(in the rows, 128 means zero)
Each row of Z is roughly a mix of the hidden directions of one of a few groups.
Z:
[[111 112 117 138  92  89 167  93 110 120]
 [176 101 149 145 102 141 110 129 134 168]
 [105 122  86 134 145 152 100 107  86 108]
 [123 145 153 119 171 151 171 137  94 135]
 [ 95 120 151  96 115 128 182 142 104 135]
 [171 122 140 104 105 165 105 156 120 154]
 [144 119 139  90 117 117 129 166  78 154]
 [ 81 111 110 122 153 150 126 118  78 131]
 [ 97 117 123 133  81  94 149 107 162 117]
 [131 181 144 145 168 118 148 105 113 108]
 [119 119 119 116  69 132  87  97 129 140]
 [170 125 154 133 104 174 111 134 142 159]
 [110 139 184 125 102 133 100 119 143 163]
 [117  75 115 103  89 154 128 124 130 154]
 [125 119 127 113 124  87 134 151  69 151]
 [140 120 104 147 179 108 100 106 160 142]
 [132 122 154  84 126 116 157 172  97 135]
 [108 121 116 134  93  83 159  95 112 107]
 [143 109 106 110 183 142 134 168 109 122]
 [146 112 100 123  94  88 101  91 108 133]
 [ 93 148  92 148 140 106 152 104 141  91]
 [163 144 147 107 175 161 128 155 112 122]
 [156 141 174 121 156 169 115 149 115 145]
 [154 123 162 118 107 131 134 154  94 176]
 [150 141 163 116 116  97 160 147 171 140]
 [117 126 145 152  77 120 106 129 170 101]
 [ 96 115 157 105 108 134 178 146 101 138]
 [143 122 138 184 126 138 128 102 166  97]
 [115 149 108 152 135 137 144 123 183  88]
 [140 105 104 124  82  86 136  96 138 113]
 [125 132  72 143  92 139 124  87 127 121]
 [112 121  95 134 105 159 103  78 118 151]
 [136 178 109 158 155 113 145 108 118  95]
 [144 123 158 140 109  86 137 125 178 152]
 [122 122 144 139  67 149 154 149 101 114]
 [133 139 154 140 102  85 123 111 175 152]
 [ 81 121 111 124 160  93 143 110 152 103]
 [167 131 129 113  93 132 139 171 111 164]
 [121  88 117 104  73 128 111 133 153 144]
 [166 125 153 130 112  89 132 134 179 135]
 [ 91 114 103 148  99  94 114  99 106 148]
 [112 151 106 172 128 121 150 108 166  96]
 [155 101 106 120 156 119 147 135  71 122]
 [102  86  97 136  94 150 131 107 150 152]
 [102 105 103 188 152 110 134 121 127 141]
 [107 144 117 170 143 138 115 100 174 103]
 [ 94 129  96 138 144 175 118 108  92 133]
 [131 175 132 139 168  97 146 120 117  94]
 [132  85 117  88 112 153 117 146 146 165]
 [106  75 124 107 120 162 124 122 126 168]
 [130 100 129 106 127  93 112 143  88 173]
 [ 93 100 101 171 146 141 137 133  90 127]
 [160 140 144 105 106  85 106 113 167 118]
 [140 187 134 147 156  99 133 121 136 101]
 [182 115 111 101 168 146 132 141 112 139]
 [100 134 189 108 101 116 120 123 146 146]
 [127 117 139 115 130  98 109 154  70 157]
 [112  76 129 100  86 144 118 127 133 155]
 [131 112 111 121  95 170 101  98  97 151]
 [ 98 151 119 127  91  98 119  80 142 144]
 [112 130 160  86 100 134 177 136 120 138]
 [128  80 153 101 105 135 159 150  98 120]
 [105 117  93 143 111 145  84  93 138 154]
 [153 131 146 117 176 166 116 162 111 143]
 [147 146 174 123 111 103 109 131 171 152]
 [137 109 102 132  70 150  98 123 145 146]
 [118 144 163 149 115 168 139 127 170 156]
 [126 142 154  73 116 142 173 145 122 128]
 [125 138 104 109  92 152 109  75 133 151]
 [145 178 133 124 183 111 134 132 121 111]
 [126 140 114 161 128 147 139  82 146  81]
 [161 137 139 124  92  80 128 136 149  94]
 [114  84 131 122 110 164 120 129 150 175]
 [151 156 153  89 119 107 115 110 172 142]
 [168 131 165 125 118  89 119 155 163 123]
 [178 157 148  97 120 119 120 143 164 116]
 [100 126  80 122 150 136 117 103  89 103]
 [107 131 131 138 101 140  93  75  98 137]
 [133 105 160 103 137 114 104 152  81 155]
 [ 91 119 164 151 172  99 132 133 110 114]
 [122 150 175 131 150  90 144 137 107  94]
 [155 135 145  98 117  84 157 128 170 123]
 [126 147 113 180 124 142 128  98 170 108]
 [129 142 116 152 162 180 109 158 149 141]
 [142 109  88 107 139 100 126 151 136  78]
 [111 153 125 163 138 141 140 115 176  89]
 [147 186 138 157 136 107 132 118 118  94]
 [146 140 154  96  95 118 168 124 166 142]
 [109 106 120 141  78  90 153  98 133 121]
 [ 99 136 137 163  88 138 143 105 166 151]
 [129  87 126 135 183 131  91 140 108 132]
 [122  75  93 102 105 154 139 134 134 148]
 [111 120 128 133  79  91 111  87 125 149]
 [104 152 116 160 144 139 130 107 168  85]
 [125 152 119 162  79 129 106  95 155 131]
 [109 121  85 134  98  83 107 102 127 113]
 [165 114 175 130 112 157 112 136 115 164]
 [ 92 111 126 138 167 100 116 105 133  85]
 [114 124 150  76 110 142 169 142 100 122]
 [137 152 116 178 114 151 139  95 154 101]
 [126  83 154 115 111 146 124 162 154 163]
 [156 120 152  98 114 134 118 167  90 159]
 [115 127 140 109  82 106 184 117 139 130]
 [141 120 149 149 175 132 146 176 105 117]
 [106 140 168 156  84 139 125 106 154 150]
 [182 107 132 127 101 136 114 169 134 151]
 [140 138 166 101 163  99 142 167 121 110]
 [112 141 126 168 141 139 132  92 160  84]
 [111 145  93 165 132 119 142 103 160  90]
 [145 107  97 111 161 112 151 132  76 123]
 [150 188 140 139 151 109 129 120 109  97]
 [104 139 125 161 145 114 155 118 169  85]
 [ 98 122 100 135 113  82 114 105  88 119]
 [133 156 155 163  90 154 116 104 157 137]
 [105 111 111  94 156  93 128 160 114  95]
 [ 90 103 137  96 101 128 161  96 116 150]
 [148  97 115 156 171 102  91 124 146 131]
 [125 170 126 131 146  99 126  98  92  90]
 [125 150 164 152 180 108 148 150 130 113]
 [121 156 111 169 128 152 128 100 167  97]
 [153 149 140 121 128  67 115 131 163 111]
 [118 140 146  68 104 124 170 123 126 126]
 [168 120 119 149 102 142  88 137 134 170]
 [ 95 151 152 150 100 141 109 105 154 165]
 [122 127 133 126 174 165 133 180 145 123]
 [127  83 120 118  92 152 106 146 150 162]
 [104 124  94 129  91  82 115  96 135 120]
 [141 179 141 151 160 103 137 127 112  95]
 [ 76 148 123 145 159 112 134 100 130  94]
 [102 156 116  97  85 141 145 107  99 108]
 [ 90 109 112 133 108 148 121  73 126 152]
 [113 136 127 180 130 108 139 113 166 165]
 [152 135 167 122 155 171 118 167 141 127]
 [150 147 148 125  88 101 140 114 178 140]
 [102 150 111 161 140 124 148 105 159  82]
 [112  79 116  95  92 141 109 125 136 155]
 [107 157  98 153 121 138 151  89 168 133]
 [104 148 110 144 144 141 135 111 179  86]
 [167 144 154 131 147 172  91 140 124 146]
 [144 157 164 141  97 156 119 113 172 135]]

Which two rows in each list fit none of the groups? Every other row fits one group, some only roughly. Give them in the order they come.
  k761: [101  98  99 153 150 145 110 125  83 109]
  k443: [113 135  93 170 154 113 106  98 155 145]
  k881: [127 135 170 111 111 110 164 173 112 110]
  k848: [144 121 156 143 193 153 132 145 119 126]
  k39: [163 166 155 122 126 110 127 138 179 141]
  k243: [132 116  87 165 131 112 136  93 159  99]
  k729: [158 135 136 158 129  82 126 140 177 123]
  k187: [124 150  92 136 140 146 137 112 160  74]
  k428: [116 134 144 142 189 105 150 160 135 113]
  k625: [165 137 145 108 168 144 150 133  82 129]
  k787: [158 121 152 110 116 133 138 162 141 184]
  k82: [118  98 114 120  81 127 131 142 131 183]
  k496: [ 96 112 154 119  82  83 130 114 134 140]

k848, k82
  k402: [153 158 141 119 115  90 128 113 183 135]
  k502: [113 113 157  97 101 114 154 171 112 152]
  k12: [ 94 114 106 155 145  99 115  82 126 102]
  k370: [121 149 153  85  95 173 138 136 108 132]
  k650: [141 123 135  92 161 103 139 140  82  97]
  k378: [138  94 128 113  91 153 145 139 167 162]
  k200: [135 140 111 134  77 161 116  81 127 134]
  k365: [131 137 141 128  69 167 160 142 126 131]
  k533: [162 126 149  91 142 116 118 143 106 178]
  k67: [142  92 128 103 130 115  91 125  90 167]
  k15: [129 148 152 149 100 152 127 133 188 115]
  k636: [110 116  97 129 178 130 156 150  91 132]

k502, k533
  k407: [116  97 127  94 102 173 107 131 156 149]
  k512: [146 124 148 143  98 136  76 137 171 133]
  k384: [143  88 122 117 159 127 163 170 127 103]
  k818: [136 127 108  96  73 123  95 113 152 134]
  k983: [132 130  96 167 133 133 125 113 177  90]
  k916: [ 91 127 110 146 155  84 135 140 144  90]
  k522: [ 87 115 125 121 165  80 115 111 115 106]
  k72: [ 84 119 102 147 139 170 123 129 104  95]
  k891: [141  94  90 132 145 109 156 150 103  92]
  k747: [133 129 155 144  75 122 164  92 138 134]
  k445: [103 146 161 121  96 106  77 109 133 136]
  k772: [ 99 145  85 103 153 159 138 105  99 122]

k407, k72
  k552: [154 117 110 102 181 141 109 160 110 137]
  k351: [132 158 169 149  91 140 110  90 134 144]
  k783: [ 95 146 141 138  78 161 142  99 146 130]
  k381: [123  91 137  98  99 167 135 125 148 166]
  k367: [133 115 183 131  90 131 158 155 135 144]
  k720: [115 120 105 108 139  89 135 107  73 112]
  k146: [174 144 146 126 127  96 111 125 179 127]
  k97: [109 116 111 120  86 143  98  79 127 150]
  k106: [128 155 107 149 174 138 144 104 107  89]
  k812: [143 120 151 120 124 104 132 175  99 173]
  k873: [143 150 158 116 110 100 131 119 185 147]
  k500: [166  97 158 129 125 135  91 165 127 151]

k783, k106
  k287: [165 127 124  97 156 120 153 141  87  98]
  k723: [135 131 128 163 181 145 159 148 101 116]
  k422: [146 153 159 160  82 128 149 145 152 141]
  k289: [168 140 145 131  99 159 119 167 134 161]
  k718: [139 121 177 132  77 119 129 101 135 153]
  k670: [166 146 138 102  98 166 129 169 124 135]
  k298: [139 136  99 163  89 147 121 105 171 132]
  k299: [137 114  92 119  79 162 142 102 144 145]
  k972: [138 130 115 129  77 172 111  94 126 147]
  k949: [ 61 122 122 123 123 100 118 104 130 105]
  k898: [142 120 124  82 164 102 159 137 100 107]
  k315: [153 182 135 153 149  90 132 124 109 120]
  k985: [166  94 112  99 157 128 125 169 135 112]

k949, k315
  k659: [141 141 165 122 183 109 115 161 113 125]
  k520: [104 133  86 160  98  97 124 105 114 105]
  k447: [ 95 114 116 121 175 117 150 174 121 114]
  k118: [100 106 129 107  77 137 154 113  94 119]
  k683: [162 127 125 107 105  70 132 146 156 128]
  k430: [ 79 130 117 124 144 103 156  88 125  99]
  k728: [122 158 107 154 112 153 100  77 131 142]
  k608: [128 163  97 148  97 129 143  80 129 108]
  k646: [171 121  74 124 154 129 101 133 113 123]
  k739: [143 111 147 109  85 144 131 165  94 154]
  k360: [ 91 141  99 127 161 136 103  93 161 116]

k683, k739
  k417: [161 105 136 134 114  78 114 108 167 138]
  k673: [ 97 124 122 104 166 145 133 147  80 105]
  k149: [174 144 158 109 115 105 135 156 164 115]
  k637: [122 125 135  75 122 118 161 144  92 157]
  k409: [130 131 144  64 116 112 103 138 104 150]
  k566: [118 148 143 119 142 163 117 142 185 155]
  k266: [129 126  99 131  77 155 123 100 161 152]
  k523: [124 150 150 147  90 163 109  93 160 121]
  k763: [105  82 117 123  93 156 148 115 155 151]
  k836: [139 115 147  89  97 155  91 115 115 161]
  k788: [155 175 140 128 103  96 118 126 169 119]
  k293: [122 154  95 151 134 144 147 115 159  78]
  k775: [107 134 132 159 141 128 165  83 157 101]

k409, k523
  k295: [135 148  83 163 140 128  89  95 140 126]
  k655: [111 129 114 192 143 135 102 110 143 151]
  k215: [105 101  97 128 167 124 163 155 104 111]
  k562: [136 129  87 177 173 126 125 119 146 133]
  k991: [122 135 104 127 178 153 174 154 129 126]
  k132: [129 123 111 125 182 138 165 165 115 111]
  k159: [124 182 143 139 168 122 133 150  99 109]
  k382: [147 131 162 129 132 100 141 139 189 115]
  k526: [125  72  99 119 121 138 144 163 151 148]
  k565: [ 97 108 107 142 146  67 117 110 125 122]

k159, k382
  k123: [131 100 113 139 141 178 123 141 148 175]
  k456: [104 122 128 146 113  72 139  93 118 100]
  k664: [127 152 186 138 164 122 132 119  94 124]
  k222: [109 134 175 130 144 107 179 142 150 125]
  k839: [109  83  99 109 121 148 124 139 163 162]
  k856: [156 117 139 111 138 119 127 141  71 169]
  k756: [105 137 111 153 151 107 137  98 138  74]
  k300: [131 102 143 100 122 142  92 113 110 181]
  k478: [ 87 122 115 158 123 174 127 115  95 149]
  k951: [155 144 160 105 109 154 153 143 112 172]

k456, k856
  k835: [163 116 172 117 121 126 144 175 107 145]
  k823: [149 143 152 110 106 152 133 178 107 159]
  k910: [163 104 147 112 119 149  91 122  84 144]
  k667: [166 151 176 125 140 170 140 138 135 121]
  k701: [101 128 108 147  89 125 100  76 131 134]
  k603: [131 108 154 104  82 125 168 154 111 114]
  k313: [173 110 135 129 136 128 132 153  85 169]
  k953: [161 153 135 116 115 119 137 102 185 148]
  k513: [ 96 153 122 144  97 121 108 101 170 155]
  k507: [165 141 152 117 139  96 109 127 180 140]
  k610: [144 138 120 102 152 116 108 162  83 163]
  k330: [110  95 112 140 126  91 145 125  79 102]

k313, k610
  k516: [106 125  92 151  89 115 135  89 134 160]
  k759: [130 149 155 124 179 102 164 152 139 115]
  k147: [ 88 115 107 137 163  98 104  93 138 112]
  k915: [137 129 156  81  97 132 161 152 108 104]
  k866: [171 154 163  98 148  98 134 127 149 116]
  k752: [122 122  94 165  81 116 129 115 162 108]
  k261: [201 128 137 116 123 125 122 149 123 151]
  k890: [135 110 118 105 167 120 167 150  92 100]
  k732: [166 136 117 138 149 122  88 105 175 131]
  k903: [130 187 146 119 144  91 126 104 133 107]
  k668: [135 134 114 120 169 125  84 138  81 110]
  k389: [109 121  87 153  86 110 107 112 157 112]

k866, k261
